In the data rows, the value 128 means zero.
Every row has a hidden score. How much higher is the second row's score than the first row's in each pair? 20 means about the same, 40 much higher and 0 much lower. The score is a weighted sum of the row's numbers plus the product of two more (or one squared), each taken from its middle value.
110,121,120,115,124,127,112,111,158,89,168,146,143,71,139,111,108,142,148,119
149,123,147,139,137,132,136,143,121,156,127,117,142,151,143,159,133,120,78,133 21
131,153,107,123,134,124,97,146,125,93,142,93,135,158,137,117,138,141,115,139
139,134,129,141,128,113,117,121,150,109,102,131,151,77,140,112,121,150,127,69 29
118,154,126,114,123,142,95,138,156,97,111,109,113,88,160,76,109,157,138,127
104,134,131,127,85,99,123,101,107,134,132,142,133,123,137,149,106,103,130,116 25
151,149,124,110,144,141,80,156,125,148,159,122,95,140,117,129,155,142,117,136
158,118,108,137,156,163,148,144,111,154,176,159,101,139,113,141,152,109,114,138 19
135,157,115,106,149,159,147,162,163,113,130,121,105,91,139,113,115,124,147,136
76,155,126,110,125,133,110,90,143,134,139,119,218,92,144,95,79,177,145,109 28
117,113,126,157,149,168,147,149,128,142,136,91,153,124,113,134,121,110,115,139
156,112,107,93,123,152,113,128,130,126,131,128,111,107,139,138,164,146,114,104 16
109,131,141,97,101,77,77,97,112,129,116,110,127,137,149,123,99,96,143,154
124,154,114,95,129,150,106,121,152,90,122,110,138,105,129,96,121,111,153,108 21
134,131,95,119,156,128,136,154,103,105,147,104,155,202,126,119,169,137,105,120
117,155,118,77,103,159,84,104,134,141,133,115,103,91,158,105,95,146,128,86 5
110,143,116,94,129,170,140,114,162,100,103,111,143,107,146,100,128,134,124,131
130,109,138,118,112,135,112,100,135,142,130,123,104,134,145,118,124,117,132,129 15
126,145,144,146,140,133,121,91,161,115,166,127,110,93,135,102,121,100,130,118
103,142,118,139,157,167,141,159,104,134,157,110,96,123,119,145,129,154,104,140 31
93,124,111,149,110,116,127,131,135,147,108,164,148,141,111,144,144,104,126,159
143,146,132,157,164,148,149,156,116,176,136,139,111,169,103,154,161,133,120,153 20
135,117,104,132,150,172,154,168,138,142,133,124,97,145,113,152,167,118,122,129
130,153,142,106,127,151,123,97,158,103,129,140,144,85,159,109,112,130,134,133 20
143,107,124,154,147,89,172,106,112,151,150,160,178,145,94,152,175,112,120,142
85,145,149,94,124,147,114,92,146,107,139,112,125,105,146,130,103,146,138,137 13
71,92,159,134,91,114,104,100,107,121,92,157,155,114,151,122,83,115,140,136
120,133,146,143,90,103,137,140,113,130,156,174,111,129,125,152,132,107,111,149 19
130,153,159,153,125,104,150,108,155,113,112,164,150,124,117,124,104,144,133,135
155,114,107,130,163,162,158,139,121,135,153,138,81,140,115,148,169,123,101,146 21
145,160,114,143,158,124,169,169,127,156,145,137,154,160,101,150,145,113,108,148
152,117,134,164,130,148,107,141,125,135,130,127,89,126,122,113,142,135,130,112 19
125,121,137,143,134,120,152,108,131,141,128,154,133,126,117,128,120,136,133,121
142,100,125,156,160,133,172,151,114,154,104,135,129,163,81,167,165,87,130,142 19
113,102,137,143,125,129,161,122,105,147,129,140,126,142,111,144,125,114,122,121
102,111,140,113,126,143,128,109,136,96,119,121,134,104,120,115,89,112,167,132 16
104,130,101,90,80,94,110,113,61,96,123,138,148,123,156,114,106,135,133,99
171,123,92,127,158,177,136,169,147,150,151,120,107,146,127,160,151,117,75,134 20
144,110,146,158,148,118,144,126,129,135,123,121,140,153,95,159,149,106,145,137
64,131,132,117,82,96,81,112,109,136,133,182,154,136,162,144,126,131,140,141 27
114,111,178,123,75,138,104,112,98,89,119,77,180,120,140,116,116,115,148,137
98,127,127,123,88,106,115,132,89,121,107,128,131,124,162,128,112,110,149,122 12
122,147,137,148,131,128,114,121,150,124,134,116,121,111,145,92,113,167,139,125
112,178,141,104,132,165,121,109,143,113,143,72,121,90,159,88,81,173,138,110 18
98,136,117,96,113,149,115,113,162,68,121,118,125,75,157,91,88,170,156,108
155,102,136,158,152,136,161,108,113,135,116,145,107,155,114,167,147,76,117,193 21
116,139,104,142,130,106,136,123,156,120,161,112,147,117,126,91,112,158,175,118
133,144,81,134,142,143,131,156,108,111,130,124,109,147,128,153,146,152,123,139 20
137,132,130,138,148,123,165,158,101,156,126,135,106,150,123,120,135,115,116,117
110,134,124,105,90,95,92,114,88,111,80,121,153,114,156,124,108,115,112,102 24
149,158,119,136,137,150,99,131,147,128,130,148,128,119,141,106,117,155,114,123
114,146,146,96,124,141,122,93,149,133,143,128,143,108,139,99,100,167,175,132 29
125,138,142,140,96,113,115,161,62,146,134,162,143,138,131,125,109,143,148,112
106,87,127,139,116,131,123,122,138,136,130,136,129,147,120,134,118,88,110,123 16
120,149,131,116,146,159,146,126,145,147,129,151,117,106,118,121,136,115,144,113
140,144,140,115,109,109,132,107,153,116,115,148,147,136,167,101,83,165,155,101 26
128,98,100,150,156,130,150,120,151,166,154,132,115,164,102,166,162,118,102,141
136,113,142,200,164,63,163,132,122,180,155,115,130,154,105,139,141,132,127,136 29
124,111,100,149,116,147,152,140,123,122,128,93,136,151,135,135,131,121,111,110
131,130,131,112,120,110,157,123,143,156,132,126,131,143,107,153,150,110,148,147 22
124,80,123,141,149,134,154,125,120,163,131,130,135,153,90,168,149,82,150,135
115,169,137,110,130,133,112,134,158,99,134,131,133,132,186,104,106,158,109,116 25
152,140,129,142,147,130,131,116,155,106,116,133,145,120,142,132,126,156,124,132
147,119,95,118,124,144,101,135,127,101,123,126,142,100,135,88,120,150,133,104 20
147,109,152,153,144,135,140,136,133,147,138,138,124,149,96,164,156,109,128,157
127,120,133,143,138,115,135,120,111,127,123,115,85,148,134,143,137,131,105,144 18
152,183,116,115,123,130,93,167,143,75,128,133,119,92,177,71,96,151,135,111
92,130,112,133,152,141,116,125,126,101,171,117,125,142,113,153,161,89,132,137 22
153,115,131,93,86,143,82,98,159,69,112,112,138,122,175,77,98,163,129,63
106,147,162,148,136,88,134,137,114,157,120,147,153,139,119,162,116,137,135,145 18
127,160,126,119,131,173,142,125,141,122,117,115,137,105,123,109,117,135,155,118
135,133,147,142,94,94,135,132,113,130,107,134,140,142,148,161,115,120,126,136 21
127,128,141,102,108,91,136,180,92,152,124,140,146,131,106,146,141,109,131,136
110,117,113,91,120,93,98,107,144,108,126,104,158,86,134,95,114,138,149,105 22
122,186,147,130,109,120,112,129,156,98,136,119,142,115,151,102,95,170,126,135
151,97,121,117,119,152,100,128,126,126,126,138,109,138,113,142,146,116,116,146 21
112,114,152,141,120,109,100,126,109,142,122,140,143,133,133,153,122,118,137,147
144,105,135,160,162,160,170,134,131,153,147,141,111,141,70,169,164,124,119,145 15
123,147,130,96,142,132,104,128,142,120,146,125,126,95,125,117,133,151,177,142
150,129,94,133,172,147,149,146,97,144,140,140,118,145,113,147,138,122,121,143 22
128,120,110,122,124,161,116,157,118,127,136,73,68,108,129,122,138,87,112,90
136,135,137,124,89,94,108,137,95,108,108,161,148,127,129,152,130,112,134,150 8
163,105,97,129,161,156,137,157,146,130,122,138,124,150,108,141,177,82,100,127
169,121,131,117,146,154,144,152,154,124,131,133,86,135,131,159,151,88,122,121 15
119,97,121,159,150,135,166,136,107,149,172,129,106,136,103,131,132,117,114,103
119,130,135,137,142,120,139,118,139,127,117,138,132,120,131,102,121,123,141,122 10
125,159,133,90,124,148,132,121,152,132,109,108,136,91,152,94,115,131,132,128
137,153,141,114,113,117,76,95,169,96,122,144,123,104,167,101,110,135,123,129 18
140,130,130,150,147,128,142,134,117,125,136,136,120,151,127,149,143,130,137,141
159,129,132,150,139,135,135,127,121,123,126,151,127,126,109,135,151,127,119,152 18
144,145,141,129,142,140,122,119,139,123,139,156,103,152,132,133,127,141,122,148
172,131,105,155,146,114,141,131,117,142,157,169,103,133,133,156,130,140,95,121 29
119,116,107,141,94,106,115,126,95,125,102,132,135,121,149,114,104,131,125,135
117,94,110,146,130,124,170,124,128,142,120,147,155,135,82,129,145,88,115,127 17
144,134,123,133,149,136,123,144,137,171,139,125,117,139,134,145,129,139,128,121
120,142,138,139,111,119,111,116,113,116,133,120,128,133,138,117,136,129,135,192 30
131,149,159,135,93,128,101,126,138,164,104,146,158,162,154,144,114,101,141,132
148,147,102,149,178,135,139,165,120,139,156,78,146,144,117,147,157,140,129,142 18
112,142,74,129,145,142,145,107,147,134,120,143,122,105,112,73,75,137,153,134
164,133,106,161,146,162,133,151,151,126,140,116,111,157,135,139,157,145,126,134 30
98,142,135,98,97,145,110,100,111,132,138,125,133,120,142,101,100,171,142,144
111,147,137,100,79,101,79,131,116,128,83,143,167,117,153,111,91,137,121,107 9
136,152,150,83,126,127,121,119,129,120,133,132,148,86,153,109,86,187,125,106
121,142,143,119,129,128,132,133,137,150,122,141,160,148,98,109,142,102,85,138 35
164,89,108,129,152,145,133,125,110,155,117,116,98,139,114,122,152,114,112,126
166,107,117,115,113,147,141,143,125,133,128,147,82,143,114,152,148,119,137,103 19
145,125,133,169,164,114,163,133,131,163,155,140,146,161,97,159,151,121,122,149
105,95,111,141,123,135,127,134,143,163,121,112,139,130,118,131,143,99,122,122 21
160,126,120,156,158,138,143,144,141,149,110,158,135,158,95,170,161,171,129,175
119,137,101,128,142,115,141,137,115,167,143,126,141,156,92,156,137,114,154,169 17
122,136,127,120,114,99,142,126,90,146,122,173,168,126,109,147,111,143,140,130
158,131,110,93,119,144,104,143,137,133,125,118,110,128,145,132,144,128,98,111 22
117,166,137,107,115,112,94,114,158,95,127,130,133,125,158,105,107,173,137,108
110,101,130,145,129,133,138,122,97,145,144,136,134,137,97,134,138,100,141,119 18
123,178,153,114,111,88,129,87,135,127,114,118,164,99,156,97,91,152,150,128
141,90,129,183,150,126,162,140,110,156,160,131,126,153,84,142,182,99,121,157 25
131,142,136,112,147,155,119,148,174,116,76,89,125,101,138,122,154,142,120,151
102,99,116,125,119,104,158,109,110,164,119,149,135,133,107,167,142,99,126,131 17
157,150,111,152,132,122,122,146,121,122,116,114,124,146,115,134,137,123,151,110
130,138,119,95,100,128,115,136,112,140,123,143,131,130,144,137,146,106,121,105 17
97,84,117,150,108,116,124,105,94,133,149,123,125,155,109,128,128,101,115,116
154,158,130,96,106,169,113,104,171,85,100,132,120,100,148,123,117,134,151,104 18
109,113,149,115,88,122,115,125,98,152,124,167,142,144,149,138,119,109,137,158
99,158,133,100,132,147,105,119,154,77,140,109,124,122,136,85,83,183,142,140 10
104,157,142,87,102,110,94,102,147,106,110,120,127,76,154,89,93,150,132,125
154,90,101,131,150,108,138,169,119,121,140,102,130,131,102,113,151,111,97,124 23
127,108,118,148,156,144,170,132,149,143,142,120,129,159,96,152,176,71,116,148
129,71,113,150,153,119,137,147,105,124,102,124,100,162,97,141,152,116,111,164 11
95,92,122,160,112,97,153,132,125,183,113,118,145,147,92,144,155,102,108,133
94,96,117,130,115,98,122,114,86,144,117,134,123,142,113,132,123,106,137,154 16
115,106,131,126,124,111,134,124,123,122,116,125,163,106,59,140,142,112,143,123
119,127,188,115,104,122,95,150,111,145,126,115,135,118,151,139,124,126,143,145 27
152,129,134,143,154,124,168,154,154,145,132,122,128,165,95,158,151,96,109,132
147,83,116,114,161,160,137,127,132,124,136,121,103,144,98,156,158,111,117,134 17
114,73,137,138,111,108,143,145,116,169,123,139,167,136,114,150,129,80,124,104
124,144,131,93,120,141,99,146,154,113,96,127,138,125,162,119,109,149,142,126 18
150,134,128,150,144,107,175,137,135,154,111,122,152,168,114,138,123,118,155,138
139,90,114,116,135,114,151,156,120,148,113,110,137,141,96,141,158,75,143,163 19
111,150,137,82,80,126,94,108,104,114,92,177,119,111,161,119,95,131,119,100
99,96,161,116,95,98,113,110,116,132,124,161,157,138,114,138,118,103,96,145 24
168,125,101,128,159,155,141,162,151,127,110,138,109,131,92,163,179,98,122,137
120,156,156,136,114,115,104,89,99,155,109,124,132,115,148,133,120,153,150,148 25
139,139,119,112,111,137,106,122,190,90,115,143,124,103,153,117,125,101,127,113
145,137,155,105,80,102,77,136,140,82,122,159,134,136,171,135,83,144,127,125 20
166,155,220,140,164,146,152,159,74,128,134,86,142,149,128,129,136,153,118,136
128,86,126,159,121,135,131,130,111,131,137,118,117,129,103,159,155,104,80,139 20
131,172,125,115,88,99,97,118,121,120,120,167,152,136,194,125,111,127,128,129
161,130,116,119,134,139,103,169,151,79,38,108,103,154,140,142,152,144,130,124 12
139,108,119,126,159,149,141,152,136,126,155,113,0,142,105,135,135,114,118,149
62,133,158,110,140,144,122,104,153,117,130,98,136,97,126,134,105,128,136,114 30
118,126,141,138,159,114,154,131,110,161,132,149,104,136,98,140,134,129,205,138
121,134,136,150,135,132,153,164,126,131,156,105,130,149,126,141,137,104,133,130 27
138,151,114,103,105,153,6,103,166,103,99,144,140,125,165,102,121,122,114,115
163,148,98,141,170,135,150,149,106,149,167,127,93,131,124,147,143,151,112,113 27
126,87,134,145,173,114,164,109,149,166,146,186,101,141,77,101,153,120,138,170
143,130,113,145,148,126,152,136,160,145,118,152,160,129,116,68,132,109,134,110 15
153,132,150,116,125,127,91,128,167,118,119,151,102,103,157,112,111,140,107,113
134,117,153,144,140,127,200,121,125,143,137,141,144,156,97,158,175,101,119,147 36
165,78,118,149,160,147,149,150,65,154,128,132,74,128,93,160,170,98,131,130
131,142,131,149,175,112,138,144,161,139,127,134,154,136,125,148,118,127,120,123 34
136,137,96,158,153,159,162,134,108,136,146,101,91,153,124,131,132,134,128,105
98,129,156,118,81,115,106,89,100,109,107,143,130,119,137,127,102,117,134,131 8
133,105,138,119,111,104,121,125,109,141,103,138,150,118,142,130,125,108,97,139
125,148,135,98,129,189,122,138,146,118,134,115,98,108,157,100,115,127,142,122 25
120,124,128,149,115,84,123,132,103,153,141,167,104,123,136,145,110,132,143,166
129,115,127,126,134,143,135,131,144,126,109,119,138,109,129,149,160,122,158,121 18
136,130,171,95,126,124,123,136,126,91,106,108,129,74,132,95,108,153,135,114
157,118,80,139,171,167,137,144,112,128,145,101,106,134,121,126,144,136,92,132 31
143,119,134,139,137,104,133,150,130,132,113,132,137,147,106,142,136,114,128,125
114,136,99,107,141,160,129,137,140,117,127,107,132,91,144,122,106,164,153,126 24
142,104,116,161,160,152,145,139,116,158,152,138,114,152,108,166,162,118,147,145
107,94,128,132,122,117,127,107,133,107,127,127,105,114,154,100,107,154,139,112 17
151,154,162,120,139,163,129,127,238,128,129,121,121,94,148,80,100,163,148,121
168,109,122,143,143,172,135,129,143,120,141,125,102,145,114,152,162,107,122,114 9
98,115,149,145,114,104,131,113,143,111,137,152,164,130,125,92,88,152,127,114
112,141,142,130,108,84,122,112,133,89,150,68,158,99,131,90,98,174,150,128 19
107,140,142,117,118,115,117,116,168,95,106,143,112,89,160,89,116,180,138,102
109,131,147,126,107,103,103,128,94,131,129,157,129,121,144,127,113,166,131,124 23
123,114,132,133,126,144,153,109,129,150,138,141,129,158,123,148,140,103,138,77
126,97,155,174,128,132,133,131,130,146,107,137,139,163,95,160,146,120,117,146 18
140,131,129,151,170,145,139,167,112,158,146,148,120,160,104,129,148,135,115,132
124,135,125,105,135,162,151,126,146,145,127,129,122,107,116,140,120,135,148,151 16
154,142,138,152,109,128,84,139,195,192,116,120,140,122,157,105,123,141,127,123
111,137,123,92,110,152,98,87,152,78,112,101,126,98,158,92,93,141,159,110 9
146,102,114,147,165,141,150,150,114,146,160,139,125,142,99,175,169,105,111,137
108,102,137,140,125,103,152,166,121,153,126,135,149,147,100,163,133,96,133,175 16
179,145,118,145,142,149,133,147,125,122,147,137,123,117,124,117,139,153,106,142
164,129,110,109,139,134,115,145,108,140,146,134,121,133,120,136,146,132,102,124 18
113,125,98,108,124,134,119,123,139,99,140,78,118,84,131,101,112,167,137,108
131,111,108,151,162,172,144,114,113,143,151,99,105,147,108,138,144,133,123,122 21
123,161,147,108,103,121,85,129,144,128,94,136,143,128,172,120,96,142,111,118
133,164,150,144,113,94,126,123,134,117,107,132,177,129,159,104,103,144,161,110 23
112,131,113,126,140,147,100,97,147,147,130,159,140,103,129,108,104,150,136,123
109,137,105,153,150,134,155,140,106,190,154,120,93,114,74,141,156,123,136,146 21
114,134,115,95,120,145,91,117,127,121,121,118,133,104,167,86,111,162,146,111
145,124,93,108,159,140,117,143,110,143,147,97,108,131,123,105,129,141,134,112 17
103,112,185,139,145,119,145,120,142,118,134,161,128,138,90,106,120,114,137,173
160,106,107,118,134,145,141,142,140,112,128,124,125,118,116,144,151,133,124,100 11
134,129,128,155,171,135,148,158,124,148,137,116,109,156,110,138,155,126,121,148
138,97,114,130,146,101,134,154,130,122,140,95,125,153,107,121,140,135,139,137 19
148,108,97,147,150,193,120,141,128,124,169,116,91,128,114,140,156,99,97,169
131,183,142,111,103,145,124,103,153,98,126,145,132,89,146,119,114,154,136,111 18
104,144,127,127,128,153,137,111,119,102,135,127,148,96,121,105,123,128,151,141
144,149,119,26,110,136,108,111,194,78,120,134,134,88,150,103,128,129,142,115 38
130,92,139,160,132,103,142,137,122,140,130,109,124,160,139,140,148,83,110,148
132,167,133,116,147,168,151,127,161,133,142,104,89,100,152,98,103,163,141,144 17
117,169,151,165,129,149,124,100,126,126,97,129,95,82,155,105,85,194,147,113
128,133,133,117,132,113,133,108,141,112,87,147,145,132,120,145,128,128,119,150 8
118,137,146,173,149,103,157,136,130,151,131,149,145,166,105,165,145,82,115,163
144,137,124,145,122,120,127,97,144,103,129,131,146,119,132,116,106,170,132,106 19
141,118,117,143,127,136,146,138,107,127,133,108,122,132,117,138,162,110,144,127
123,152,191,123,146,152,147,120,150,149,144,148,119,121,122,88,107,125,174,123 27
125,106,165,173,145,128,168,113,130,164,138,158,121,161,74,179,166,78,100,162
139,87,106,151,161,173,142,155,136,142,136,113,134,168,93,156,164,60,122,163 26
123,101,137,146,124,107,124,133,136,105,115,125,174,136,127,102,122,119,152,140
146,166,114,121,148,149,129,147,141,97,151,168,139,102,152,119,125,164,120,134 15
138,123,99,110,147,141,115,150,124,119,140,99,109,136,179,124,126,122,111,112
112,106,130,115,114,123,83,135,116,134,109,156,138,134,155,119,108,159,164,106 16
98,164,165,89,111,137,93,100,145,108,121,119,98,75,173,104,103,169,130,99
126,129,123,116,105,131,118,125,107,115,103,125,118,128,58,129,119,126,131,123 14
163,144,125,134,123,138,130,146,125,123,150,103,110,135,133,127,140,127,154,111
141,160,144,147,135,121,127,115,155,108,124,122,145,115,149,106,91,154,137,128 19
117,152,107,128,149,122,154,144,108,153,137,115,124,153,106,126,158,94,124,127
127,150,124,102,124,151,124,113,167,127,120,136,126,99,129,121,119,126,145,62 19
107,97,150,161,141,110,187,100,110,160,130,113,135,159,103,132,146,119,134,157
107,138,125,121,84,72,118,118,116,125,115,91,115,104,147,137,100,140,131,160 12
109,175,147,93,122,148,109,100,168,109,132,152,131,111,122,103,116,159,161,121
163,127,115,128,163,144,138,183,139,136,160,144,121,144,110,130,184,134,90,139 17
120,147,137,130,86,96,115,124,96,161,91,146,113,132,155,129,116,153,135,129
108,97,124,94,99,125,93,128,134,134,122,130,126,124,160,133,112,132,111,135 20
117,120,119,125,121,117,123,139,103,142,114,117,133,130,147,137,118,115,117,140
125,111,162,123,112,108,104,86,173,95,113,129,131,108,148,108,115,114,99,118 15
127,133,135,149,132,112,159,143,106,158,137,169,136,143,133,153,121,126,99,156
125,125,119,195,179,136,130,136,111,154,134,107,142,154,110,145,135,125,107,144 37
117,124,122,141,115,98,112,137,82,144,131,123,137,153,134,143,141,133,154,127
131,140,181,89,109,103,114,112,144,110,96,139,132,127,122,122,123,106,146,174 34
123,127,114,142,135,123,126,140,120,121,154,114,101,111,138,133,136,140,121,135
96,121,169,119,84,86,113,105,102,101,102,186,151,136,152,138,96,136,148,123 12
95,137,131,122,56,115,97,106,94,113,110,132,121,103,161,133,100,143,77,115
152,140,124,153,163,135,181,159,136,138,157,123,125,117,107,143,155,135,77,119 20
127,116,130,114,109,114,141,76,103,160,115,144,115,138,112,128,150,122,129,129
119,152,129,122,109,101,96,138,82,133,104,149,134,146,141,127,95,135,125,129 13
103,159,137,145,106,75,127,115,103,147,110,163,136,129,138,119,115,132,150,121
159,116,118,151,140,135,158,117,129,130,133,132,100,157,113,157,153,105,115,135 16
133,116,130,118,106,99,142,131,139,137,124,140,142,121,125,135,118,92,120,131
153,106,123,142,135,145,130,189,113,129,87,124,116,147,123,143,148,110,124,125 23
138,124,128,175,154,112,141,145,122,170,158,146,130,154,120,152,145,129,121,153
104,101,150,135,75,103,107,134,106,134,107,138,158,125,143,134,105,152,138,135 16
98,115,131,105,95,112,115,113,94,126,121,115,125,86,167,134,106,119,141,126
131,130,126,115,118,114,99,139,167,107,105,104,111,117,137,137,122,137,122,122 16
124,115,129,167,182,124,167,156,130,148,157,106,126,155,102,154,158,113,109,125
82,165,147,92,116,140,110,102,159,107,102,123,142,92,169,89,83,149,139,85 10
114,156,144,103,127,158,138,129,138,108,131,133,125,82,130,122,74,167,138,128
74,72,111,151,112,133,150,128,113,144,100,148,116,170,85,148,152,82,128,116 23
112,108,92,135,125,146,146,128,136,149,122,118,145,152,105,147,139,106,138,111
162,118,72,142,161,186,151,152,131,122,115,107,100,143,112,161,171,116,116,136 17
149,167,164,120,120,114,109,95,113,157,120,144,88,139,131,154,113,105,133,122
101,100,140,154,132,125,158,109,115,150,160,108,102,126,106,136,122,120,139,139 24
132,124,124,129,131,122,148,142,136,155,135,110,128,167,119,135,158,118,104,147
147,181,114,110,153,164,99,125,144,123,124,127,111,103,143,121,117,169,108,104 11
113,152,151,108,133,168,112,107,153,98,99,108,106,81,146,99,96,141,132,112
149,119,116,158,172,128,199,143,114,158,139,128,123,158,84,142,139,113,115,145 23
123,77,97,144,157,158,142,177,135,209,152,138,107,160,97,140,161,123,129,97
118,81,94,149,120,95,136,103,100,128,125,149,114,161,89,154,168,84,145,138 14
87,123,138,110,79,74,113,62,62,117,125,140,129,138,147,115,108,118,160,116
89,143,151,121,121,115,101,117,137,109,155,107,151,80,132,93,89,174,172,121 22
119,124,157,155,88,110,118,139,132,162,106,160,161,145,139,146,122,104,128,127
128,120,121,95,101,111,113,121,98,116,109,160,121,122,146,158,115,124,128,118 14
131,114,144,164,135,160,131,139,100,123,186,105,92,108,131,111,126,154,120,125
153,122,94,156,152,137,130,147,124,123,146,104,105,151,111,148,148,100,124,115 26
118,117,152,92,82,142,94,93,103,155,99,119,113,130,172,109,105,116,123,117
125,126,106,103,131,154,123,107,121,104,119,114,116,139,135,145,136,141,122,107 12
109,109,146,106,101,111,135,118,88,140,129,181,139,134,131,129,117,117,131,112
150,116,106,96,135,141,123,176,137,129,130,118,132,139,141,140,146,116,113,113 23
137,164,157,154,201,160,140,147,110,156,140,135,96,151,102,159,161,137,108,106
140,110,102,156,153,107,143,107,96,146,135,138,127,146,93,132,149,95,125,132 9
84,117,99,130,97,102,137,121,109,118,105,154,129,135,106,158,129,96,120,134
116,169,139,88,116,132,103,101,131,124,127,127,163,100,154,91,78,157,133,131 19
132,103,115,97,109,149,138,126,118,108,129,104,114,145,121,115,135,127,113,118
120,136,128,97,103,156,116,104,175,102,145,110,124,91,154,94,98,130,156,128 19
127,145,127,125,124,100,110,117,144,105,115,141,146,122,163,103,100,172,152,106
81,166,133,128,128,88,117,114,138,106,130,122,122,109,158,99,105,181,137,116 24
120,108,103,143,152,145,145,148,122,131,167,123,140,173,111,134,153,107,141,150
125,119,124,138,94,92,118,151,115,118,89,161,132,136,139,135,125,116,115,137 10
115,135,135,97,104,135,112,118,132,92,123,130,129,82,148,104,113,124,149,109
137,98,116,126,180,162,148,142,110,129,155,121,152,143,110,122,131,63,89,130 23
115,111,113,99,116,127,90,139,109,123,123,127,117,111,146,145,119,121,112,125
133,149,139,136,135,115,114,130,159,104,153,109,127,110,164,99,97,138,141,117 20
